Here is a table of points, one per row:
[  3   7   0 -23  24  53  11  18 -33  -9 -18   3 -19   7  15  -9  -3  -3
  -7   5  49 -85  20  59  -6 -20  -9  15  17 -76  17 -48  12  20   6  38]
[-10  29  17   3  35  66  23  11  -3 -54  31  19  47  -3  85 -44   6  74
 -90 -26  11  13  14  20 -42  23   5  12 -20 -32  69  44  35  39 -64  54]
[-39 -32  21 -25   2  41 -12   6 -34 -14 -63  40  18 -38 -52  14 -25  -8
  14  25 -10  39 -25  18  23 -27 -18  -7  19 -11 -12  -3  -3 -35  13 -11]
[ -48   16   -4   51   11    3   17   34  -24   11   58  -47 -127   15
  -21    0  -15    9  -14   13   10    6  -41  -75    5   37  -22   36
    3   13   42   16  -39   -6  -46   29]
[-16  10  64 -42 -67 -32  -3  -7 -83  39 -46  62 -41 -29  90  31  17 -26
 -82  19  56  30 -13 -36 -25  45  44 -40  29  15  37 -60 -36 -15  68 -14]
[-18 -25 -48  34 -27  35 -11   0 -20  14  26  -1   1 -48 -57   7   6 -10
  23 -51  20  31  -6  14 -28 -14  -5 -13 -15  32 -45 -46  20  32 -35 -22]
[ 35   5   2 -37 -28   4 -13   7  -6  -4 -31  38 -27  22 -17  21   0  12
   4  46 -19  36 -43  -3  14  35 -14  16 -45   5   0   1  23  30  -2  24]
[ -6  31   8  15  23  13 -31   7  -8  17  -4  11 -34  52 -39   5 -30   7
 -32  15  25 -21  -7  17  19  23 -19  -2 -55  -9  -6 -30 -88  78  12  -3]
[ 55  41  18   1  28  69 -21 -63 -27  -4  25  52 -39 -19 -17  -5  51 -20
 -33  22  16   8  66  13  19 -33 -17 -20   2   9 -23  34  80  20   6  49]
[-44   5  79 -11 -42   0 -22  37  22 -97 -16  17   3 -28  17 -36 -13  21
  -7 -71 -10  -2  60  61 -15  44  -7  78  18 -34 -55 -19  -2  26  42 -26]
[-35 -27  18  68 -19 -39  24  17 -10  -2 -23  38   7   5 -23   3   8  17
  14  12 -38 -15  -3  16 -45 -41  -9 -11 -32 -10 -36  28 -47  -1  34 -71]
[-11  45  25  -1  -5 -10 -21  21 -32 -15 -11 -57 -24  14   0  19  43 -46
  24 -31   8 -17 -34  22  54 -37  18   7  12 -31  20 -33  -3 -14 -12  -7]
[-60  -3  -5   0  57 -44 -46  21 -14  20 -55 -32   1 -40  -5 -23   0 -36
 -18  19   7 -54   6  13 -73 -56  -6  47  10 -16 -41 -42  57 -54 -24  -5]
[ 15 -17 -31   3 -28 -28  28  18   4  23  -9  29  24  -2 -50 -25   9 -17
  -3 -46 -31 -14 -23  29  45  43  20  28 -26 -60   3   6   8  -8   0  11]
[ 34  17 -43 -21 -37  -2 -49  22  35  24 -56 -56  32  17 -32  23  46  -9
 -16  -3  -3  -2  -7  20 -11 -19  24  36   9 -55  15   6 -18  24  46   1]
[-33 -10  21  15  10 -21  71 -14   6  52 -82 -41 -22  43  50  14 -36  12
  18 -54   8  -3  -3 -16 -23 -54 -14  21   1  34  32 -25  87  -1  -2 -24]
[  6  -6 -62  58  21   3  -7  30  18  36 -15  -6 -15 -10   9 -30  14 -36
 -29  -6  32  75  85  -6  29 -26 -44  11  -8  40  11 -14 -15  11  26 -23]
[ 13 -41  45  -8   4 -38  -6  68   7  66  32 -22 -23  45   2   3   4  87
  37  50 -21  39  11 -47 -52 -14 -34 -31  -6  51   8  46  60  15 -16 -44]
[ 39   8  -3  -4   6   8 -15  -7  45   3  12  28  12 -25   0 -44  30  45
 -11  17  56   6 -10  42  -5 -25 -40 -88  36 -58  37  12   4  -6 -10  44]
[ -5 -28  -4 -32 -43  19 -15  32  15 -17  30 -15   9 -50  17  30   0 -12
  35  37 -20  18  28  66 -11 -36 -11 -26  -3  63  -7 -41 -33   2 -96  -4]
[ 61  83 -30 -18   7  37  -9 -51   7  12  63 -20 -16  -4  41 -20  16  44
   2   5  12 -73  22 -49  15 -13 -30 -42 -23 -34 -23 -24  21  -1 -41  37]
[ 32  19 -31  -5  -4  -7 -22   5 -33 -41  47  -9   5  -5  -8  54 -41  -2
 -48 -15  21  32  -2  44  42   6  40  23 -33 -31 -14 -24   3 -27 -24 -19]
[ 41  -7  20  26 -27  33  39  32  -6  49  10  13  39   9  10 -32 -52  11
 -16 -56  27  29 -60 -44   6  54   3  25  -6   0  50 -22 -11 -37  44 -20]
[-36  18 -33 -33   2 -20 -11 -31 -19   8 -33 -15  21 -28 -12  68 -36 -21
   2  -5  -5  -9  48  -7  31  25 -16 -44 -31 -44  10  66  52  42  48  21]
[-14 -55  41  21 -20  -9 -33  29  22   5  28 -10 -21   5  12   4 -30 -11
  31  29 -15  -8  15  39  22  11  19  32 -20  24  46  -3  12  -5  -6  -8]
[ 10 -54  14   1 -17  20  26  26  60  22  18 -31  -1 -20  -4  48 -40 -12
 -56  46 -15 -36  27  20 -52  88 -62  -1  48  56   2   1 -23  10   8 -70]
[ 23 -26  16 -17 -42   0  36 -38  -3  57  26 -33  -8  20   8   4 -38 -21
  12  32   8 -15  -3  -7 -27  26  20  35  51  -5  18  27 -31  -7 -26 -23]
[ 15  47 -37  20  11   8  43 -11 -26 -25  40   5   7  -7  -9 -15   7  52
 -44  43  18 -23  22 -11  17 -53  -9  12  73  -8  19  21  49   0 -23  36]
[ 40 -23 -25 -19  -9  12 -34  33 -18 -25 -30 -34  10  56 -66  31  20   2
  21   8  27  41  -5   5  12  37  30  25  24  -9  -3  56  11 -13 -33 -43]
[ 22  79   5   4  33 -29  13  34  12  26  26 -17  43  65  44 -20 -17 -19
 -15  29  11  -4 -11  40  25 -38  -5 -18 -30 -36 -30  52  23 -42 -48  72]
[-55  51  10 -16   5 -41   7  56  18  -3  13  48 -16  31 -27  11  15 -25
  62  -2  31 -84  50  15 -46 -25  27  -3  16  53 -37 -25 -20   9 -18  29]
[-18 -15 -23   3 -79  53   0  29  87 -64  -1  44  -4  29  42 -17  45 -34
  43   5 -14  21  13 -28  40 -28 -45 -13   1 -37  -1 -16  13 -63   4 -15]
[ 10  -2  32  -4  31 -45 -29 -13  65 -41 -11  37 -41 -11   5  -4 -15   7
  26 -25  19  23  44   5   5 -50  41 -11 -23 -18 -20  -5 -28  -8 -36  26]
[ 37  -6  -9  41 -43  21   6   3  30 -10 -14   6  12  34  17  66  19   6
  -6 -63 -34  22  -8   2 -44  -5  17  12  38  39 -52   1  52 -13   8  67]
[ 34  85 -13  17  10  15   6 -41  45 -42   3  27 -11 -16   2  13   8 -22
 -22  48  -9 -61 -37   3   6  15 -18 -55  40 -18 -16  52   4  34 -32  -1]
[ 16  78  75  46  70  19  -5 -24 -48   2  -5  55 -35   0 -38 -37  12  42
 -27  44   0   6  -4 -38   5  58 -27 -62 -24  42  16  -7 -19  -2 -29   7]
[-55  25 -22  -3 -13   3  40  10 -51  65   1  -4  39  -7 -10  30  50  51
  36  31 -20  -2 -37 -18  -5   8  15  36  19   0  12  27  22  15  11  48]
[ -3  16 -21 -37  22 -21   1  -3  26  14 -42   1  24  36 -51 -20 -12  -2
  -6   8 -40  -2   9  50  87  24  24 -10  47  42  22 -46  26  43  50  16]
[ 28 -78 -48  63 -11 -61 -24 -13 -77   9 -27 -22  46 -10  17 -33 -63  15
  36  48 -42  -5  19 -51 -25  71  18  -7  23  12  -6  10  43 -25  11 -10]
[ 59  18  16  50  74  25  44 -16 -96  19 -19 -13 -37   9  10 -74  31 -20
  57 -21 -19 -25 -77 -24 -12  57  19  44 -37  20  50  25  14  60  30 -17]
[  8  17   9 -28  24   5  55 -26 -45 -25  16  -9  19  35   7  31 -19 -33
 -12  21 -39 -14  -7  26  32  13  42   9 -36 -36 -36 -20   7 -20  25 -15]
[-31 -24 -27 -33 -13 -29 -33   2  19 -33  25 -24  28 -14 -22  -9  13 -25
 -50  18 -34  22 -35   7  20 -17  36  22   9  38  16   4   4  29  54 -17]
[ 22 -24 -25 -27  12  -5  -4   3 -24   8  55  -4 -59 -26  -3  44 -21  25
  16 -11  41 -41 -11  -2  19 -52  56  17  32 -15 -32  13  -2   1  55 -49]
[ 13   9  21 -19  34  -7 -43 -19   5  77  61   6 -34  11   7 -22  22  55
  14  15 -18  31 -55 -20 -37 -41 -56  12 -19  37  -6   0  13 -22  33  28]
[ 36 -25 -51  14  20 -17  41 -13  15  -9 -20  -3  -3 -32  14  24  10  33
  -5   3  10  60  20  50  18 -32  24  33 -28   6  18  25 -22 -27  33 -17]
[-35   4 -25 -24  16  11 -34   8 -65  18  19  53  10  61  37 -27 -31 -28
  41 -49 -59  35   9 -40 -40 -31  30 -34   3 -47  18  15 -21  57  -1 -65]
[  -1  -44  -18   -5   38  -51    7   40  -46  -29   37    1   25  -29
   18   -8   18   -5   45  -25   52   15  -64 -122   20   16   18  -19
  -55   60    2   31   -7   30   12  -28]
[-25 -32  -6 -14  20   8 -56 -49  -3 -10 -64  14 -45  23 -15  -9 -19  54
 -42 -33  19  17 -62 -12  29 -28  23 -10   5  48 -10  48 -46 -16 -38  43]
[-18 -45   3 -12 -16  31   8   2 -29  22 -11 -42 -13   2  -5 -32  34  31
 -91 -36 -65 -19   3  17  57   0  33 -29   1  21 -13  48 -22  -1   4 -15]
[ 21 -39  23  44  78   7  -1   4 -11  18  13  15  52 -25  15  31 -22  -4
  13  17 -30  74 -48 -46   0  24 -77  24  50  18   5   5  16  44 -21   3]
[-75 -20  21  13  -7 -30   2 -50  51  17 -19  25  -6 -23   4  19  58 -23
  14 -22  29 -42  36  64  26  34  16   2 -28  -7 -26 -20   0  -4 -73 -41]
[ 36   0  -4 -20  45  21  -8  11  30 -16  -6 -22  83 -24 -25  44  14   7
  -8 -15 -28 -70  52 -70 -28  25  36  35  12  -9  44 -53 -35 -81  41 -28]
[-20 -56 -26  24   0  48   3  -6  33   7 -30 -24 -16  33 -10  13   1 -20
 -29  67  24  27 -70 -17  -7  19  46  18 -30 -35  -9 -20  15  -4   5  54]
[  6  -5  11 -20 -66 -56  24 -20  57 -79  25 -49  -5  -1 -11 -27  -5  39
   4 -33   2  -5   1   7 -76 -11  -8 -38 -11  17  35 -39  27   5  37 -47]
[ 22  16 -14   4 -19   7 -26 -42 -21  29 -64  30 -28  25  34  25  14  -6
   7 -15   4 -23 -17   9 -45  24 -16   3 -47  45 -36  12 -20 -22  13 -35]
[-39  15   5 -52 -17   9 -12  28  45 -24 -28  15   8 -35  46  -9 -27 -16
   7   7 -15 -49  12  21  37  -8 -46  12 -55  33 -35 -34 -27 -63  -6 -59]
[-44 -38  -3 -15  26 -48  56  36  39 -38  27  14 -48 -43  26  33  -2   2
  72 -20 -65 -33   6  37 -29  29 -30 -21  37  -3  20 -27 -14 -48  16  20]
[-19  49  10  21  20  40   3   7  65  13   7 -70  11 -60   0 -38 -31  25
  31  -5  12   6 -11 -10  21 -18  34 -87  26 -29 -49  -8 -31   6  26  -9]
[ -9  13 -28  14 -40  29  14 -19 -16 -10   8  -6  -8 -41   2  -8  -6 -38
 101 -14 -33  32  50  14 -46   9 -13  -2  19  37  28  45 -15 -17 -29  34]
[-45 -51  38 -67 -25  41  38  21  39 -56   7 -37  57   4 -45 -33  28 -59
  10 -18  37  23  41   5 -52  -5 -29 -36  36   0 -75  10 -12 -29   6  -2]
[ 46 -29  60  -5 -72 -36  -5 -22  -1  19 -21 -20  34 -36 -18  19 -58 -21
 -26 -22   7  -4 -12 -22  76 -31  -7  14 -19  -3 -25  35 -23  39  20  36]
[  6  41  -4   4   9 -27  -3 -35   1  27  54  50  -5 -19 -26 -44   8 -39
 -51  14  46 -28   6   7   7 -34  25 -12   1 -30  29  50  66 -21  -7  48]
[ 52 -52  30  12  24 -25  15  20  -7  -4 -30  18 -22   0 -10  25  37 -59
 -18 -19 -37  11  18 -32  -2 -26  34  -8 -42  -9  -2 -30 -31  41 -54  25]
[ -9  -3 -24  32 -41   3  20 -95  49 -37  20 -33  84  27  31 -22 -21   8
  10   6  33 -10  37 -23   9   6 -10  59   1 -49  42 -33 -28   6  71 -35]
[-27  58  -6 -56  39 -44  -7 -13   1  13 -16  -2 -22  35   5 -54 -25 -22
  22  22 -42  76 -30 -52  -7  34 -24  58  19 -15 -23 -48 -74  15 -48 -11]
[  5 -10 -22  27 -13   3 -50 -50 -33 -24  53  16  64  40  -9  26  40  19
   6 -32  40  -6  31  32  29 -17 -36 -68  20   7  14  -9 -31 -23 -17  54]
There is one direction along which these points spread out most. Take the direction at right angles to it along which they spread out most. Then take the direction at right angles to both along which they spread out most. Go by this last direction. How many in every 100 of the points above lie lower along it than each point below? Answers are rounded to whole numbers. More than half of the points above lie lower than the first one.
[ 36   0  -4 -20  45  21  -8  11  30 -16  -6 -22  83 -24 -25  44  14   7
  -8 -15 -28 -70  52 -70 -28  25  36  35  12  -9  44 -53 -35 -81  41 -28] 80
[-55  51  10 -16   5 -41   7  56  18  -3  13  48 -16  31 -27  11  15 -25
  62  -2  31 -84  50  15 -46 -25  27  -3  16  53 -37 -25 -20   9 -18  29] 2
[-39  15   5 -52 -17   9 -12  28  45 -24 -28  15   8 -35  46  -9 -27 -16
   7   7 -15 -49  12  21  37  -8 -46  12 -55  33 -35 -34 -27 -63  -6 -59] 21
[-35   4 -25 -24  16  11 -34   8 -65  18  19  53  10  61  37 -27 -31 -28
  41 -49 -59  35   9 -40 -40 -31  30 -34   3 -47  18  15 -21  57  -1 -65] 44
[-18 -15 -23   3 -79  53   0  29  87 -64  -1  44  -4  29  42 -17  45 -34
  43   5 -14  21  13 -28  40 -28 -45 -13   1 -37  -1 -16  13 -63   4 -15] 30
[ -9  13 -28  14 -40  29  14 -19 -16 -10   8  -6  -8 -41   2  -8  -6 -38
 101 -14 -33  32  50  14 -46   9 -13  -2  19  37  28  45 -15 -17 -29  34] 8
[  6  -5  11 -20 -66 -56  24 -20  57 -79  25 -49  -5  -1 -11 -27  -5  39
   4 -33   2  -5   1   7 -76 -11  -8 -38 -11  17  35 -39  27   5  37 -47] 26
[ 16  78  75  46  70  19  -5 -24 -48   2  -5  55 -35   0 -38 -37  12  42
 -27  44   0   6  -4 -38   5  58 -27 -62 -24  42  16  -7 -19  -2 -29   7] 11
[-25 -32  -6 -14  20   8 -56 -49  -3 -10 -64  14 -45  23 -15  -9 -19  54
 -42 -33  19  17 -62 -12  29 -28  23 -10   5  48 -10  48 -46 -16 -38  43] 59
[ 41  -7  20  26 -27  33  39  32  -6  49  10  13  39   9  10 -32 -52  11
 -16 -56  27  29 -60 -44   6  54   3  25  -6   0  50 -22 -11 -37  44 -20] 88
[ 34  85 -13  17  10  15   6 -41  45 -42   3  27 -11 -16   2  13   8 -22
 -22  48  -9 -61 -37   3   6  15 -18 -55  40 -18 -16  52   4  34 -32  -1] 39
[ 10  -2  32  -4  31 -45 -29 -13  65 -41 -11  37 -41 -11   5  -4 -15   7
  26 -25  19  23  44   5   5 -50  41 -11 -23 -18 -20  -5 -28  -8 -36  26] 14
[-55  25 -22  -3 -13   3  40  10 -51  65   1  -4  39  -7 -10  30  50  51
  36  31 -20  -2 -37 -18  -5   8  15  36  19   0  12  27  22  15  11  48] 56
[ -48   16   -4   51   11    3   17   34  -24   11   58  -47 -127   15
  -21    0  -15    9  -14   13   10    6  -41  -75    5   37  -22   36
    3   13   42   16  -39   -6  -46   29] 9
[-33 -10  21  15  10 -21  71 -14   6  52 -82 -41 -22  43  50  14 -36  12
  18 -54   8  -3  -3 -16 -23 -54 -14  21   1  34  32 -25  87  -1  -2 -24] 32
[ 46 -29  60  -5 -72 -36  -5 -22  -1  19 -21 -20  34 -36 -18  19 -58 -21
 -26 -22   7  -4 -12 -22  76 -31  -7  14 -19  -3 -25  35 -23  39  20  36] 95
